A single turn carries every row of the set below to another of its rows. Some are shown first; where does it send the rows asked next?
mero: [11 -20 27 5 -11 6 23 43 13 -24 -2 -23 21 -20]
Nizu: [4 -30 -9 -6 15 -15 14 55 -5 -3 -17 -41 10 -20]
temib: [35 -16 8 7 -13 -1 18 33 24 -6 14 -39 5 -10]
ped: [9 -32 3 -1 -1 -8 27 25 4 -11 13 -49 6 -23]
Gugum: [24 -44 13 10 -10 -10 34 36 1 -15 -17 -31 15 -11]
rali: [10 -20 18 18 -19 -14 6 56 23 5 -10 -25 5 -5]
vugod: [-3 -6 -13 -4 0 2 14 40 -13 -2 -1 -34 -6 -14]
Zol: [11 -24 10 4 26 -4 17 36 1 -23 -13 -40 9 -16]
lizu: [29 -28 20 -3 -5 -17 17 24 -1 2 2 -33 -5 -8]
nisa: [-12 -44 12 4 -2 -3 21 31 4 -10 -5 -25 -1 -6]
mugig: [16 -19 15 -10 -18 0 -10 49 -2 0 -8 -49 15 -11]
muzer: [20 -10 2 1 11 14 1 46 21 -17 -5 -28 2 -9]
Tuvo: [-2 -17 0 0 -25 -13 27 36 -16 -6 -6 -44 13 -15]
daveg: [30 -4 0 15 8 -17 21 36 20 -9 -14 -41 -1 -10]
basum: [6 -23 13 -6 -22 12 2 52 12 6 1 -30 14 -22]
Mumip: [26 -27 4 4 29 -3 14 41 7 -10 -10 -35 11 -8]
dum: [21 -13 20 2 -12 -8 5 57 13 -28 5 -37 16 -24]
mubuz: [23 -9 -3 10 8 12 5 51 14 -15 -16 -21 13 -1]
mopu: [26 -39 1 6 -9 -7 20 41 3 -39 -5 -34 7 -16]
sapov: [19 -47 2 -2 -22 -6 12 46 1 13 -15 -38 7 -13]
fitu: [19 -12 -12 2 -10 -2 -2 65 3 -1 -20 -28 0 -8]
funem: [12 13 3 -1 -2 -6 17 38 3 -11 -15 -28 5 -2]
Peko: [-7 -27 18 5 -18 -13 14 41 -2 4 -24 -30 8 1]
Voki: [9 -37 12 15 -4 -4 14 45 26 -9 8 -21 -5 -12]
zad: [14 -23 -16 11 10 -11 20 38 4 1 1 -46 -10 -22]
loru: [1 -11 0 15 -33 -1 11 37 9 -16 -9 -35 3 -28]
kuv: [5 -9 -17 0 -5 -1 7 63 0 -8 -22 -28 13 -14]
bibi: [25 -16 13 23 -18 5 14 25 -2 -14 -1 -26 0 -8]
Ditu: [20 -44 -1 -6 -15 0 6 34 -11 -12 -18 -47 6 -4]
fova: [10 -27 -4 4 5 -22 16 53 -15 -7 -27 -40 6 -13]
Ren: [24 -3 3 7 -34 -7 16 45 4 -2 -7 -34 12 -1]
sule: [7 -22 7 -13 -20 -26 14 36 10 0 -5 -42 -2 -29]

loru goes to bibi
nisa goes to Peko
kuv goes to mubuz
Now these:
basum goes to mero
fitu goes to muzer
zad goes to vugod
dum goes to mopu
temib goes to ped

A single turn carries every row of the set below to another of its rows. Some are shown first; where does it send the rows asked next?
Teg: [2 -3 18 -1 1 30 -8 -9 8 -9 16 -3 24 -2 -6 2 1 2 28 -2 3 15 -5 14 13 -31 -3 -11 0 -5]
leze: [3 1 -12 5 -29 11 1 -16 -11 17 9 11 15 -13 4 -2 -13 -21 4 2 9 -1 -7 -20 1 -3 16 -3 22 -8]
ven: [11 19 -8 -18 -1 7 -2 13 -14 5 16 -3 0 -10 -12 -19 -10 0 38 3 9 10 -3 11 4 -6 0 -14 12 -22]
vozus: [-13 -2 8 8 -7 13 5 -21 14 0 0 26 23 -13 -8 14 0 2 17 -9 15 13 9 -14 9 12 -5 -15 1 0]
Lidu: [8 7 -10 -30 -13 17 -25 -1 -6 0 8 -1 15 -28 -17 -4 -3 -4 13 -2 17 20 -7 12 4 -14 0 -5 7 -8]
Fivo: [-1 -6 -5 12 -26 -21 -16 -16 -4 7 11 9 -3 2 1 -18 -17 -20 10 -10 2 -2 11 -1 4 -27 -14 -18 20 -13]
Niron: [-16 -11 17 0 -18 -1 -14 -5 21 4 9 34 12 -15 -17 -7 -12 10 6 -10 -5 3 -11 17 -8 -6 5 -12 0 -8]
gikog: [4 24 -4 -17 -5 10 -1 9 -16 1 11 6 0 -12 -11 -17 -7 -1 39 4 8 7 -3 16 6 -5 -3 0 8 -23]
ruvi: [3 -10 6 -6 -16 22 -11 -16 -3 6 -11 21 14 -15 -17 -2 -6 -10 23 -1 20 13 -3 -6 8 1 -3 5 22 7]
sovet: [1 -1 -12 4 -23 -8 -10 -23 4 11 11 1 -7 -6 -22 7 -22 -17 0 11 -5 12 9 20 -7 3 5 -8 -3 -28]
sobo: [-10 -8 3 2 -11 -7 13 -38 11 2 20 9 13 -32 -19 2 -14 -2 12 5 -6 0 11 -4 8 -24 -10 -26 9 -14]
fopu: [-12 1 -19 1 -18 -13 -13 -15 29 -1 10 11 10 -11 -24 2 -8 -15 -7 -3 26 3 16 13 -3 -15 -3 -17 8 -11]
rol: [-3 13 -3 8 -3 -6 -11 7 9 -5 20 6 13 -12 -12 -7 -26 4 17 4 -11 10 -20 19 -9 -15 -5 3 0 7]
kudo: [-17 3 -12 -3 -13 -11 3 -12 22 -14 6 3 26 -12 -25 5 -6 -21 2 9 15 5 16 21 -3 -7 -7 -13 8 -6]
Lumiv: [-4 0 -14 -6 -32 -4 -10 -10 3 -3 5 -17 22 -9 -19 -3 -13 -13 -9 6 15 11 -4 -12 -1 -14 -1 -6 10 -15]
momug: [16 15 -3 -18 -4 18 -7 10 -7 2 8 -4 0 -2 -21 -17 -4 1 37 -2 4 17 -3 10 -1 -10 13 -14 14 -22]
filin: [0 4 -11 6 11 4 20 -22 5 4 32 7 -3 -3 -9 10 -14 6 12 -22 13 4 9 2 7 -2 -11 -3 15 1]
Poto: [-6 -4 22 2 -2 30 -10 -9 11 -4 10 -5 21 -5 -4 9 0 4 26 11 -2 17 -5 14 9 -14 -3 -5 5 -9]
mot: [2 -3 14 27 2 12 2 -23 -12 0 16 28 7 -16 4 0 2 -7 9 3 15 1 5 4 16 -26 -1 5 8 -4]
Podo: [7 -12 -5 -9 8 7 5 -9 16 3 23 1 5 9 -1 -11 17 6 20 -2 -2 16 15 4 -6 5 9 -2 11 -4]
piv: [3 -8 -3 18 -21 -14 -12 -20 -7 4 17 12 -8 9 6 -16 -9 -17 2 -3 5 3 2 1 7 -28 -5 -19 17 -16]
bamos: [-5 8 9 12 -14 8 -9 -17 28 -6 8 21 -6 -31 -11 -13 -27 -3 25 -2 3 8 2 16 15 -4 10 6 1 -13]
tukek: [9 -5 -12 7 -1 -9 0 12 -9 11 13 -13 15 -16 6 -10 -8 -22 17 3 -5 -8 -8 -4 9 -2 16 -14 21 -15]
Kofik: [15 5 -11 11 4 -8 4 2 -11 10 19 -6 12 -9 8 -16 -14 -8 11 7 7 -11 -12 -13 11 -8 7 3 23 -9]
Zife: [5 1 -8 3 10 0 26 -13 2 10 28 3 -2 1 -10 19 -12 7 11 -13 10 1 7 2 7 -2 -8 -12 17 2]
fet: [13 12 -18 14 5 -9 -3 -11 16 12 5 3 9 6 -14 4 -20 5 13 -16 9 -10 -13 9 6 -16 -17 -5 8 -25]
biviz: [6 4 9 26 -1 10 3 -21 -15 2 16 23 6 -29 6 -4 -2 -7 6 1 9 3 11 7 20 -14 -10 7 14 -10]
zura: [-19 -6 9 10 -13 -1 -1 -6 13 4 -12 25 10 -17 -11 5 -5 -8 17 -14 18 11 11 -8 17 12 -6 -14 3 -8]
kodo: [10 12 -17 12 5 -8 -8 -17 13 15 -1 2 -3 5 -10 -1 -24 8 20 -19 12 -14 -5 2 9 -20 -11 -7 9 -24]
Dufik: [-15 -1 10 9 -8 5 0 -6 19 2 -12 25 20 -14 -15 10 -6 -3 16 -13 21 11 7 -7 13 7 -8 -19 1 -4]
migem: [13 8 12 -9 -11 -17 3 -1 -14 -2 8 8 10 -14 -24 -21 -13 14 12 -6 -11 -10 -13 8 -3 -33 -3 -15 8 -12]
Lik: [19 -3 -16 8 -8 3 -10 -1 23 3 -6 11 11 -1 -16 -11 7 11 1 -15 5 -2 16 14 3 -9 18 -12 -6 -25]
galoz: [-2 -1 3 -2 -28 11 -8 10 1 -5 14 -4 9 0 -15 2 -16 -6 3 -22 -3 8 9 21 -2 -24 17 -31 4 -11]
Fil: [4 -18 1 -12 3 3 3 -15 15 5 22 -2 0 9 -6 -13 15 10 24 -4 0 12 23 2 5 4 13 -9 8 -4]
tolal: [-20 2 -13 3 -13 -12 1 -16 25 -10 9 6 16 -13 -21 0 -6 -17 -1 5 26 7 19 14 -6 -2 -5 -17 12 -11]
detat: [3 -6 10 13 -7 -10 -2 -14 -6 27 9 -2 4 -10 -11 -2 -12 -23 11 -3 5 -16 0 10 -6 -7 11 17 7 4]
Vako: [8 -9 14 -7 -10 10 -5 -8 5 9 14 8 29 -24 -14 -1 -1 -4 25 -21 1 -12 10 -2 13 1 -13 0 -2 13]
sabur: [23 5 0 -18 -21 10 -5 -9 3 -9 10 -8 12 -15 -20 -7 -9 -3 18 -7 -16 15 7 9 17 6 -16 -18 -5 -23]
senot: [16 -2 -15 9 -5 0 -14 -7 23 4 -1 13 14 -2 -17 -19 5 9 10 -20 4 -1 16 17 4 -7 16 -5 -4 -31]
gud: [-4 5 -2 12 -16 -17 11 -2 6 -1 10 -2 10 -19 -16 4 4 -4 5 -5 -16 2 2 -5 -11 -13 -3 -31 5 15]
Fid: [2 -4 -3 -1 -24 11 -8 4 8 -13 25 -2 7 4 -15 0 -14 -7 1 -22 0 15 6 15 5 -26 8 -37 1 -15]
dalik: [2 -14 19 6 -1 12 10 -13 5 6 26 1 2 -22 -11 -23 -19 -5 15 1 -17 11 -11 5 10 -7 20 -5 19 -21]
sefe: [13 0 -8 10 5 -5 0 11 -9 12 12 -3 16 -13 9 -14 -8 -11 22 8 6 -9 -11 -7 6 0 19 -6 21 -19]
Vuta: [8 -6 4 13 -22 1 2 -11 10 4 10 0 -15 -26 -10 -15 1 -4 34 3 -12 -7 16 -18 14 -10 9 -19 16 -15]

kodo goes to filin
Niron goes to migem
Now these:
gikog goes to kudo
Zife goes to Fil
mot goes to Teg
ven goes to tolal
ruvi goes to Lidu
Kofik goes to vozus
Vako goes to sabur
rol goes to gud
galoz goes to Fivo

